In the rows, zero is written as 128.
Rotation paths and how fast each direction turns (deg/step):
Each turn is a multiple of 5 degrees from 10 to 175, or 0.
Each row of a path follows its step; steps can be skipped.
Path 1:
step 4: [129 140 126 120 115 122 134 133 126 124 115 133 128 131 125 138 122 142
 134 142 126 129 133 134 112 135 127 132 134 129 125 133 124 116 134 137
 129 138 129 128 133 116 135 128 133]
step 6: [117 133 129 124 120 140 126 124 123 122 131 127 125 122 121 134 124 128
 127 124 119 126 117 125 134 120 137 144 127 141 126 135 123 136 132 139
 129 115 114 130 127 136 116 133 135]
step 7: [124 139 124 126 134 128 126 126 144 119 126 134 130 124 128 123 126 124
 130 144 127 126 125 123 134 115 122 135 144 135 125 128 137 119 127 129
 131 134 139 134 132 122 140 116 120]
step 8: [132 144 130 122 125 121 129 127 112 123 119 133 116 123 140 129 133 129
 124 132 127 134 142 132 117 138 131 120 123 134 124 134 132 139 122 123
 120 136 120 133 134 133 127 126 121]
step 9: [125 123 132 121 127 151 126 133 130 135 126 120 130 130 135 130 125 143
 117 131 134 129 128 136 130 130 124 140 135 122 126 131 116 124 113 132
 131 118 126 122 134 129 127 140 123]
step 12: [131 132 130 120 129 131 130 132 124 127 133 117 135 115 125 125 127 128
 119 135 128 118 132 123 117 137 122 137 122 129 125 141 135 138 123 114
 130 130 141 121 140 136 133 131 116]
step 14: [134 131 124 127 133 133 122 119 144 141 127 127 134 133 137 130 131 120
 135 117 123 119 124 139 138 121 137 114 119 123 135 141 122 132 122 128
 122 123 128 133 135 126 128 130 121]
step 17: [115 123 129 123 129 127 131 118 128 133 138 129 125 134 126 125 139 126
 126 115 134 118 123 129 125 144 121 129 114 129 139 138 124 134 125 126
 136 131 112 130 131 115 124 121 125]
step 19: [145 136 123 131 127 127 128 124 128 118 123 136 133 122 126 141 123 138
 139 125 126 116 122 124 125 132 116 108 129 131 126 129 131 122 134 117
 127 133 129 135 123 122 126 134 139]
step 20: [121 116 123 134 115 126 130 125 136 129 133 122 124 126 130 126 130 137
 124 134 133 148 132 126 120 136 124 119 117 116 136 120 134 136 124 126
 135 115 129 138 131 120 130 127 124]
Directions:
[131 128 130 126 124 127 125 126 128 130 131 124 129 127 130 126 133 126
 127 127 128 133 125 128 128 130 128 128 129 129 126 129 126 131 125 129
 127 130 128 129 128 127 128 128 130] -> 120
[129 126 128 128 130 131 127 125 126 125 129 128 130 133 127 125 130 130
 128 128 131 128 129 132 124 127 129 130 128 126 128 130 126 132 129 129
 127 128 127 127 125 127 129 129 127] -> 90
[129 127 130 127 127 128 130 125 129 126 132 125 129 128 127 128 126 127
 127 130 128 127 128 129 126 130 132 131 130 129 127 129 129 123 129 130
 131 125 130 126 130 130 126 128 128] -> 125
[131 128 125 128 130 126 127 129 128 128 130 129 127 126 128 128 126 130
 129 128 128 130 131 131 130 132 127 127 130 130 124 128 129 131 131 128
 126 128 129 123 129 125 128 132 127] -> 100
Path 2:
step 0: [121 131 118 142 140 130 125 125 133 135 125 131 132 121 132 117 125 123
 123 133 118 132 125 124 135 136 127 142 130 124 140 128 132 125 128 139
 126 125 129 139 123 110 126 129 130]
step 1: [136 121 118 126 135 140 138 126 128 130 121 130 140 135 131 131 125 135
 124 134 118 142 140 124 130 123 131 138 125 127 132 129 125 125 143 132
 127 139 114 129 131 126 131 131 133]
step 2: [117 126 123 122 122 138 118 125 123 140 124 116 125 132 131 126 119 127
 127 126 132 137 137 132 142 118 135 134 134 135 134 124 130 129 128 124
 115 133 122 137 119 119 123 125 134]
step 7: [120 129 128 128 130 131 138 124 114 145 120 123 138 128 119 120 136 130
 124 127 122 143 138 135 127 122 128 131 124 135 132 120 123 126 122 125
 126 135 122 134 119 119 127 138 129]
step 12: [125 125 118 137 137 138 126 125 129 135 114 116 131 132 135 130 130 132
 124 139 121 137 131 132 132 127 134 140 116 129 122 127 125 123 119 131
 118 134 125 144 123 128 124 130 123]
step 13: [129 132 129 118 124 133 124 122 133 137 124 124 136 136 134 115 135 123
 117 130 126 144 128 130 134 132 131 137 129 134 133 134 127 129 141 135
 129 126 121 132 133 107 123 131 130]
step 15: [134 120 129 130 130 140 125 119 131 148 128 123 123 123 121 132 128 133
 131 124 116 133 129 136 136 123 130 134 129 144 138 124 127 119 120 133
 126 128 132 132 126 122 127 136 139]
step 18: [120 130 118 123 136 129 132 122 131 145 124 124 127 129 128 122 123 127
 126 127 132 135 125 129 143 124 125 138 133 123 144 126 120 132 134 136
 124 125 124 144 118 124 130 137 123]
step 20: [126 131 117 135 123 142 124 126 128 135 127 122 136 126 129 136 131 121
 135 141 125 139 134 145 135 121 130 123 132 135 134 123 131 123 126 125
 115 137 126 131 122 116 129 130 130]
step 21: [130 117 123 132 131 122 122 128 131 140 131 131 127 124 133 124 128 120
 111 126 111 137 129 132 138 123 127 135 130 128 133 122 122 124 131 137
 117 125 129 129 135 114 129 118 123]
Directions:
[131 127 131 129 126 129 125 128 129 129 129 127 124 131 128 127 127 124
 129 129 126 129 126 129 128 130 128 129 127 130 127 130 130 126 131 130
 129 131 127 127 129 131 130 131 132] -> 160
[129 128 126 127 127 132 131 128 129 125 128 131 129 124 130 126 124 130
 132 126 128 128 129 126 130 127 129 129 129 129 131 128 129 129 130 129
 131 128 131 128 129 129 127 131 131] -> 80
[128 127 126 128 128 128 132 130 131 128 125 127 129 129 127 132 128 125
 132 130 129 130 127 131 127 128 128 125 128 125 128 130 127 129 130 126
 129 127 127 129 125 130 130 130 125] -> 175
[132 126 128 127 127 126 127 128 127 132 127 127 126 128 131 129 124 129
 130 127 128 126 128 130 130 131 128 133 125 128 126 128 128 128 125 130
 129 124 130 131 126 128 129 126 126] -> 115
[132 128 126 131 129 127 127 129 126 127 128 130 130 130 130 131 130 133
 128 130 131 128 127 129 126 127 127 128 130 128 126 125 132 127 128 131
 130 130 127 127 127 130 129 128 129] -> 135
[130 128 128 129 136 129 130 124 129 129 128 129 126 130 125 129 128 131
 130 126 126 126 128 127 127 130 129 127 126 129 130 130 127 129 128 128
 126 130 126 129 127 130 127 128 129] -> 100
Path 3:
step 1: [123 125 131 136 135 135 114 129 130 131 121 119 116 125 134 126 119 130
 124 117 123 125 120 136 135 134 125 138 125 125 126 117 146 128 134 118
 130 124 132 131 134 126 129 123 124]
step 5: [121 124 130 126 144 129 133 125 116 122 136 121 125 132 127 127 133 124
 133 127 138 116 112 141 125 123 135 130 132 121 131 131 137 141 127 128
 122 122 131 122 129 121 126 128 122]
step 6: [127 127 132 127 123 141 127 119 129 130 122 130 127 128 127 134 128 130
 131 126 127 126 106 134 121 127 128 117 130 121 133 144 132 136 124 117
 119 132 132 121 132 131 127 131 113]
step 7: [131 122 122 128 128 128 132 128 126 126 120 131 132 137 123 126 132 138
 124 118 126 120 119 139 128 139 127 116 136 121 116 137 142 128 139 125
 125 119 134 128 140 127 131 124 123]
step 10: [129 136 118 132 117 130 127 115 122 131 136 119 133 136 129 119 129 117
 131 117 116 124 121 134 130 130 133 128 123 127 115 131 130 132 118 125
 129 128 134 139 122 131 135 137 127]
step 12: [122 128 139 120 118 128 111 128 124 131 127 120 118 132 129 127 139 117
 138 119 125 126 119 126 130 125 125 125 132 123 127 120 138 129 125 113
 125 128 135 135 133 120 130 126 124]
step 13: [120 127 124 134 122 131 119 143 126 132 136 135 126 127 130 130 137 133
 128 116 115 124 112 128 128 129 140 135 131 121 125 120 133 135 127 122
 130 126 135 125 137 133 122 120 123]
step 16: [120 119 132 139 125 130 129 115 114 126 130 122 125 122 132 127 121 133
 125 128 130 128 113 126 127 124 132 132 131 132 126 131 141 145 118 130
 126 136 126 131 128 126 140 125 121]
step 17: [123 122 126 131 121 131 145 123 131 132 127 130 132 133 132 127 141 125
 128 129 132 127 120 132 134 124 129 137 140 124 130 147 135 141 125 123
 124 123 136 131 134 126 137 126 121]
step 18: [129 122 133 125 134 136 132 112 130 130 118 131 121 133 131 132 133 128
 124 122 121 128 113 131 144 129 127 120 135 118 124 134 135 128 125 128
 140 128 127 141 131 126 130 126 118]
Directions:
[126 128 128 124 128 131 125 129 131 129 126 128 128 130 128 131 127 131
 129 129 127 126 129 127 131 129 129 128 129 124 125 127 129 126 132 127
 126 130 129 126 130 129 125 125 125] -> 60
[127 128 128 128 127 128 127 127 125 127 129 129 128 128 129 132 130 133
 126 127 131 123 128 126 129 129 127 127 130 128 131 128 126 130 125 127
 128 125 127 123 126 127 130 128 126] -> 35
[126 126 128 129 124 125 129 129 129 127 127 126 130 130 126 128 129 128
 127 129 132 127 131 125 126 128 125 126 129 127 130 128 132 127 131 127
 124 128 131 131 128 126 130 129 130] -> 145
[130 127 127 127 131 129 128 126 128 128 130 127 129 128 128 130 124 125
 128 128 130 126 127 130 124 130 130 124 129 127 127 129 128 124 128 125
 125 125 128 125 129 129 126 131 130] -> 20
[128 127 131 130 128 128 127 132 128 123 127 128 131 126 130 128 127 127
 131 128 126 128 126 129 129 126 131 130 127 126 130 123 125 126 127 126
 125 127 129 128 127 126 130 127 129] -> 35
[129 131 127 127 128 129 129 122 132 126 125 131 128 128 127 128 128 130
 130 125 128 125 129 128 129 129 128 131 128 128 126 126 126 129 129 126
 128 127 126 131 130 127 130 131 132] -> 35
Path 4:
step 1: [122 138 125 126 126 132 119 133 130 126 137 132 121 122 130 130 126 145
 124 131 128 130 120 131 131 129 128 143 139 116 123 135 133 135 121 134
 130 118 130 125 131 133 131 125 117]
step 4: [127 138 116 126 126 136 132 130 128 119 129 131 126 128 131 132 124 142
 133 116 133 136 128 139 134 127 129 138 134 125 123 131 132 142 123 137
 127 113 128 128 127 137 127 127 126]
step 5: [127 127 132 128 131 133 118 132 121 133 125 125 126 144 141 133 129 129
 140 126 130 137 118 128 135 124 126 139 127 135 118 131 131 130 124 125
 116 134 124 131 134 133 126 129 142]
step 7: [128 132 115 115 125 130 123 133 132 122 133 127 132 129 130 131 131 135
 140 121 126 131 130 140 138 130 122 137 126 122 115 138 127 126 123 136
 130 119 131 131 121 134 126 139 128]
step 9: [117 137 135 133 114 130 128 133 126 128 120 125 131 123 120 135 137 127
 131 123 123 123 128 123 128 119 122 125 130 129 113 137 124 141 117 129
 129 115 134 124 129 126 130 131 130]
step 12: [125 135 134 134 123 136 124 134 128 127 136 134 136 127 123 135 132 121
 121 123 122 127 126 121 129 121 116 137 131 119 109 135 126 137 133 127
 131 114 131 125 133 124 132 134 134]
step 13: [127 134 125 125 130 135 121 123 137 131 132 132 129 126 128 118 135 133
 148 128 129 127 118 124 130 130 115 139 126 125 128 136 132 129 135 139
 121 124 120 135 120 124 136 134 127]
step 14: [111 126 130 129 127 130 122 127 125 139 128 129 121 127 126 119 129 131
 128 136 135 128 130 128 131 135 124 139 134 133 115 125 120 126 124 138
 118 126 142 122 136 121 130 137 133]
step 20: [113 136 124 125 120 133 125 127 126 127 122 130 121 124 130 141 126 141
 123 132 134 123 123 128 122 137 131 140 141 126 123 139 129 138 123 130
 123 127 138 133 127 125 123 132 132]
step 21: [119 131 130 127 136 125 124 133 131 125 123 129 125 137 144 136 137 134
 130 125 120 129 124 118 130 127 129 139 121 129 112 135 122 128 119 138
 126 119 120 124 124 138 130 125 122]
Directions:
[126 130 131 126 125 126 128 125 128 128 123 131 127 126 128 128 126 128
 129 128 128 127 133 126 129 131 127 129 129 129 126 129 128 124 126 129
 126 127 129 129 125 128 129 124 125] -> 60
[126 127 125 127 131 124 127 129 129 126 126 130 127 129 127 129 124 132
 127 131 129 131 129 128 128 129 127 131 127 128 131 127 127 126 127 131
 129 125 129 127 132 130 128 130 129] -> 110
[128 129 129 130 122 131 129 128 127 128 127 125 127 125 125 125 126 130
 125 129 127 130 129 131 127 127 130 127 131 124 127 127 127 129 127 129
 128 127 131 125 131 129 128 129 127] -> 135
[128 127 133 130 128 129 129 126 129 127 126 130 130 131 127 132 130 128
 128 128 128 129 128 124 127 126 128 127 126 126 127 127 124 126 128 125
 127 129 127 124 131 131 130 129 130] -> 115
[129 128 127 128 128 130 132 126 130 126 128 126 129 128 127 128 129 129
 132 128 128 125 129 129 123 130 129 128 126 133 130 127 125 132 126 130
 125 125 131 129 128 130 128 128 128] -> 155
[127 127 131 131 128 128 130 129 128 130 131 130 129 128 130 124 125 129
 127 130 132 127 130 125 127 128 130 131 124 126 127 128 129 132 131 129
 126 125 126 129 127 128 127 128 127] -> 35
Path 5:
step 0: [134 134 120 128 136 120 117 128 119 130 128 119 118 127 123 129 134 132
 133 136 119 126 131 128 120 123 128 121 134 139 125 134 130 134 116 140
 127 126 126 134 121 132 134 130 115]
step 5: [129 130 116 130 136 127 128 126 137 140 129 129 124 117 121 142 132 130
 139 127 130 130 129 137 120 123 136 125 124 124 132 120 126 136 132 129
 119 122 124 139 125 127 117 131 119]
step 6: [135 138 119 132 131 123 127 127 122 118 129 133 133 133 121 120 130 125
 130 126 120 136 120 124 128 120 145 120 126 137 120 132 116 128 128 124
 124 121 130 133 116 134 134 124 129]
step 7: [127 124 129 119 118 135 129 130 126 138 132 129 130 126 123 107 133 136
 131 124 122 107 132 124 124 128 127 124 126 132 125 127 124 117 135 132
 131 126 140 128 128 131 135 128 128]
step 9: [129 139 130 141 129 124 134 137 125 120 136 126 125 133 126 136 130 133
 129 127 130 136 125 126 128 124 139 125 135 130 126 124 133 130 129 136
 117 135 135 113 122 132 126 122 145]
step 12: [135 140 128 126 118 125 123 130 137 131 141 125 128 126 125 123 131 121
 130 134 126 126 127 123 135 132 132 126 126 134 128 120 121 119 126 123
 105 122 138 124 126 133 132 133 134]
step 13: [135 136 135 123 124 135 132 132 124 138 135 131 126 133 122 116 131 126
 129 134 126 124 143 130 116 118 132 135 124 139 123 134 126 139 123 127
 136 128 131 126 131 119 123 138 131]
step 15: [118 135 126 129 136 132 127 124 132 133 130 125 128 117 124 137 138 119
 128 131 132 127 118 135 133 115 127 117 130 124 134 122 130 122 127 141
 119 127 137 118 123 136 128 134 131]
step 20: [111 126 132 123 132 132 133 137 126 126 126 134 134 130 112 128 142 129
 137 126 128 123 125 133 121 129 129 136 141 131 134 130 130 127 128 134
 121 125 129 131 138 141 123 123 132]
step 21: [136 133 132 133 136 127 131 132 121 137 128 119 125 118 122 128 129 122
 128 126 122 134 118 126 124 124 127 121 127 122 144 135 127 129 134 139
 123 135 129 145 123 130 129 140 125]
Directions:
[124 128 128 129 127 126 127 129 133 131 130 130 125 127 131 130 131 128
 130 129 130 129 126 129 128 129 130 130 126 131 129 128 130 129 126 125
 125 126 126 128 127 126 127 126 132] -> 100
[126 127 129 129 128 129 130 131 127 125 129 127 129 129 129 129 127 128
 130 128 130 129 125 125 126 130 130 130 129 126 126 127 128 126 126 126
 127 123 132 125 128 130 131 128 126] -> 135
[132 129 131 126 123 132 130 130 129 129 127 126 126 130 129 126 127 127
 128 125 129 128 132 128 131 127 128 128 127 129 129 129 127 126 129 125
 128 126 128 127 127 124 129 125 128] -> 70
[128 128 128 125 131 130 126 123 128 127 126 130 130 128 129 128 127 130
 129 124 133 128 125 131 128 124 130 129 130 129 128 129 125 128 127 129
 128 126 129 129 127 129 129 124 129] -> 80
[125 129 126 130 127 128 129 127 126 127 128 126 127 127 130 128 127 126
 130 130 128 130 129 131 128 126 129 127 133 125 132 125 132 128 131 128
 129 126 126 131 126 127 131 128 128] -> 65
Path 6:
step 0: [124 126 129 118 118 132 123 131 138 132 127 122 130 109 115 121 125 140
 130 124 130 146 132 139 126 120 131 125 132 130 126 122 116 132 130 138
 125 122 132 120 120 127 121 130 123]
step 1: [131 123 131 129 130 132 148 127 128 121 126 131 137 130 119 125 140 134
 118 124 126 134 123 130 117 126 116 132 135 123 129 131 131 131 134 115
 110 124 131 119 140 133 128 129 123]
step 4: [122 123 115 135 132 132 129 116 129 124 143 135 125 141 133 134 132 127
 121 114 128 127 128 134 117 131 120 131 133 132 123 139 131 132 130 128
 114 116 133 125 126 125 134 140 128]
step 5: [126 132 132 120 139 132 130 113 129 113 123 134 131 125 131 140 128 123
 142 127 131 137 116 135 133 135 130 126 125 131 120 130 121 135 133 127
 141 127 126 130 124 113 140 122 130]
step 8: [136 129 125 123 141 124 142 126 130 128 124 135 137 122 117 136 114 133
 131 132 131 131 126 120 150 128 131 123 131 126 118 136 123 120 127 127
 133 118 126 119 127 119 131 124 132]
step 9: [129 136 115 125 136 131 136 128 125 136 132 125 119 120 118 118 130 122
 137 137 134 124 118 114 114 118 135 124 138 132 130 120 126 125 124 127
 126 129 128 130 136 129 125 143 136]
step 10: [126 117 124 124 122 131 136 129 131 131 128 113 138 128 128 140 127 136
 136 128 109 126 128 126 120 131 134 128 139 136 133 146 123 123 121 133
 132 120 123 127 128 135 129 126 138]
step 11: [142 121 122 133 147 126 130 130 121 126 128 123 125 129 118 132 137 130
 125 123 129 121 127 118 131 111 128 125 126 130 132 137 136 122 138 132
 141 129 125 116 132 117 132 120 129]
step 15: [128 126 129 130 118 132 130 133 131 120 128 137 138 130 133 119 133 140
 141 136 122 126 123 124 129 131 124 114 116 131 127 119 125 133 124 115
 132 132 120 130 132 116 112 136 132]
step 21: [127 133 137 125 136 119 124 118 133 109 134 136 131 124 122 136 128 128
 136 111 128 126 121 127 123 133 124 125 130 129 114 128 131 142 136 135
 125 130 135 121 126 116 126 136 123]
Directions:
[131 130 125 128 130 128 128 129 125 130 127 128 128 127 126 124 128 128
 126 131 129 130 127 126 130 125 128 131 128 128 127 130 130 133 131 130
 129 125 131 130 129 129 128 125 126] -> 135
[130 129 126 130 132 130 130 125 129 128 129 129 127 128 129 129 127 128
 128 129 127 128 129 123 127 130 133 128 128 129 130 129 129 125 125 131
 132 128 130 126 129 131 126 126 132] -> 20
[128 128 127 129 127 129 130 131 128 126 128 132 130 128 130 126 126 129
 126 129 125 128 127 125 131 127 128 125 125 127 131 133 128 126 128 125
 125 127 126 128 127 129 130 128 125] -> 155
[130 130 128 127 128 131 130 128 130 127 131 129 125 128 127 130 124 130
 127 127 131 129 129 129 130 129 130 128 129 131 126 128 126 128 131 130
 126 129 129 129 129 130 130 133 125] -> 85
[126 129 126 125 130 128 130 126 125 133 128 127 127 128 127 133 127 127
 132 130 128 125 127 125 129 127 126 129 128 129 128 129 130 126 128 129
 127 127 125 130 125 127 128 128 125] -> 20
[129 128 127 128 131 124 129 126 127 126 126 132 128 127 130 129 130 132
 128 129 129 126 128 129 128 130 127 130 128 127 124 129 130 126 134 126
 129 129 127 126 128 128 127 128 130] -> 110
[127 131 128 125 128 129 128 126 130 128 127 131 129 127 132 127 130 126
 128 124 128 127 126 128 129 129 131 132 133 127 128 127 130 128 126 127
 128 123 128 126 128 126 130 128 126] -> 20
Path 7:
step 2: [145 140 125 117 132 129 123 127 129 135 130 133 135 122 130 129 127 128
 131 130 129 133 124 132 124 130 128 137 125 135 136 118 142 124 121 127
 128 123 136 135 139 136 130 128 137]
step 3: [125 131 117 127 121 121 119 124 121 132 123 136 123 124 131 129 122 133
 138 129 129 119 133 129 130 125 124 132 127 123 135 126 121 128 119 116
 135 133 121 125 134 135 113 141 135]
step 7: [116 116 132 120 132 125 126 133 124 138 137 131 125 129 133 114 120 132
 130 128 126 126 124 131 131 131 130 128 133 125 117 129 119 129 131 133
 123 120 131 142 134 128 123 124 114]
step 9: [129 131 130 124 134 130 126 121 123 136 126 135 113 126 125 128 139 120
 124 134 134 135 134 135 142 133 125 122 126 124 136 121 123 126 126 134
 137 126 120 134 124 137 123 139 131]
step 10: [133 124 126 135 128 130 151 120 124 121 120 124 126 125 128 118 124 128
 122 128 126 127 129 141 126 124 128 130 133 119 126 126 121 129 130 114
 126 126 124 137 126 135 127 139 123]
step 11: [142 135 113 126 134 138 130 133 129 119 128 138 131 132 132 132 129 122
 127 131 130 126 125 138 118 142 118 124 131 129 129 129 135 133 139 126
 120 123 130 131 132 133 130 125 123]
step 12: [132 139 131 127 120 120 118 127 119 126 122 127 127 124 144 125 130 115
 131 116 135 129 129 129 122 137 135 130 126 125 130 120 134 129 130 118
 127 124 125 117 139 132 125 132 132]
step 18: [128 132 137 124 135 127 125 122 127 135 140 131 121 129 135 129 136 115
 114 130 130 131 118 129 135 133 127 126 126 122 131 115 132 135 126 129
 128 123 129 128 140 121 119 120 121]
step 19: [135 131 135 118 130 115 132 121 122 130 129 123 133 128 120 119 133 130
 126 122 131 125 130 139 129 130 124 134 129 121 132 121 124 127 115 120
 139 118 133 131 115 135 121 134 121]
step 21: [137 122 126 130 122 127 144 127 119 121 123 137 126 124 130 124 127 119
 128 121 134 135 121 121 123 134 129 127 123 132 140 130 139 124 136 129
 127 130 126 124 133 143 121 126 124]
Directions:
[126 129 131 127 130 127 127 129 132 130 126 128 126 124 128 129 128 128
 128 123 132 127 130 131 126 128 128 126 126 130 129 126 127 128 125 127
 128 130 128 129 125 127 128 131 130] -> 110
[128 126 126 129 128 127 123 125 127 127 130 126 126 129 130 129 127 132
 129 130 127 128 127 124 123 128 130 125 126 128 127 124 128 126 126 127
 127 130 128 131 126 126 127 126 129] -> 35
[125 129 131 129 127 128 134 128 129 127 128 128 126 128 131 125 126 129
 125 127 127 132 127 126 129 128 131 128 129 129 128 125 130 126 126 128
 127 129 132 131 131 129 127 128 128] -> 130
[130 127 128 128 130 129 132 130 126 130 131 129 126 131 130 132 127 126
 127 124 130 128 124 126 125 127 126 127 128 130 129 130 131 131 128 130
 126 128 126 128 128 126 128 127 128] -> 110
[127 127 129 125 124 127 129 128 128 132 129 126 129 129 129 132 129 130
 128 130 127 129 130 127 129 124 123 129 129 128 131 127 128 127 124 130
 129 128 125 129 128 133 127 129 127] -> 65
[126 130 129 126 131 127 126 128 124 132 129 128 127 130 126 129 123 130
 127 128 129 126 128 131 130 128 131 133 129 128 130 128 131 125 127 127
 130 127 128 128 127 127 126 125 130] -> 65
